Questions about the array below.
1) What is the bottom-right entry?
2) What is the top-left entry?
3) What is the entry just left of the smallest entry?
4) What is the bottom entry of the column that holds the smallest entry?
5) What is the third entry on the main diagonal?
6) What is the top-right entry?
7) What is the largest entry in the first row?
[[-10, 43, -8, 11, 13, 5, -13, 3, -4, 2],
 [11, -48, -2, 7, -10, -63, -12, -4, -15, 0],
 [0, 31, 3, 21, -43, 2, 11, 8, -2, -12],
 [-5, -29, -12, 5, -26, -25, -4, 7, -7, 4],
 [-10, -5, -1, -3, 7, 0, -21, 2, 5, -12],
 [-17, -9, -7, 17, 34, -12, 21, -8, -2, 2],
 [-14, 8, 8, -13, 2, -5, -21, 5, 2, -3],
 [-1, -61, -21, 8, 3, 22, -33, 10, -7, 12]]
1) 12
2) -10
3) -10
4) 22
5) 3
6) 2
7) 43

Questions about the grid below.
1) Report the entry just left of 47.
2) Report the fourth entry in reading order.
3) Report the 1st entry in reading order.
4) Report the second entry in reading order.
array([[ -5,  -7, -14, -10,  -4, -22,  34, -16, -26,  16,  -1,  -2,  24,
         14,  45],
       [-24,  12,   5,   5,  -6,  34, -65,   0,  41,  -6,   8,   5, -21,
          4, -33],
       [ 20,  -8,  14, -20,  -7,  -2,  14, -21, -12, -19,  -4, -18,   7,
        -28,  60],
       [  4,  12, -39, -13, -28, -14,  20,  -9,  14,  13,  19,  -9,  40,
        -18, -19],
       [-18,   3,  -2, -27,   0,   4,  27,  -5, -34,  26, -81,  -6, -14,
         26,   5],
       [-22, -10,  35,  11,  53,  -3, -21, -20,  -2, -13, -23,  11, -43,
         46,  -3],
       [ -4,   9,  37,  -2,  17, -27,  18,   3,  -3, -32, -18,  44, -43,
         -2, -12],
       [ -6,  -8, -13,  34,  10,  10, -20,  35,  14,   3,  34,  17,   4,
         21,  -1],
       [ 11,   2,  -5,  -4, -21,  16,  -5, -15, -42,  58,  -6, -52,  24,
        -10, -51],
       [-12,  32,  -9, -29, -43,  -2, -21, -30,   6,   3,  22,  14,  23,
        -27,  17],
       [  9, -10,   4,  28,   0, -24,  11,  15,  17, -12,  57,  15,   1,
        -13, -24],
       [  6,  21,  27, -13, -41,  29, -42, -13, -35,  24,   9, -13,   1,
        -37,  -2],
       [-19,   2,  13,  -3,  -5, -19, -15, -32,  47, -24,  31,   9, -18,
        -12, -38],
       [  6, -18, -18,  10,  43,  -2,  12,   7,  20, -22, -11,  -4,   6,
         30,  33],
       [ 22,  -1,   1,   7,  17,  -7,  21,  35,  18, -44,  -5,  29, -11,
        -12,  28],
       [ 24,   2,  25, -29, -11,  10,  21,  -3, -20, -14, -55, -20, -20,
        -37,   8]])
1) -32
2) -10
3) -5
4) -7

grid = -0.215,0.037,0.150,-0.175,-0.092,0.165,-0.128,0.017,0.059,-0.093,-0.177,-0.210,0.111,0.047,0.128,-0.084
Give the entry just right of -0.128.
0.017
The entry just left of -0.177: -0.093
The entry just left of 0.017 is -0.128
The entry just left of -0.093: 0.059
Give the entry just left of -0.175.
0.150
Give the entry just right of 0.128.
-0.084

Read these off the row that follows.
1) Which number is the first entry from the left?
2) Which number is the entry just left of the largest entry?
3) Which number is the second entry from the right?
4) Which number is the second entry from the left?
[-61   5   8  25 -29 -21   6 -10   8   1   8 -13  11 -24]
1) -61
2) 8
3) 11
4) 5
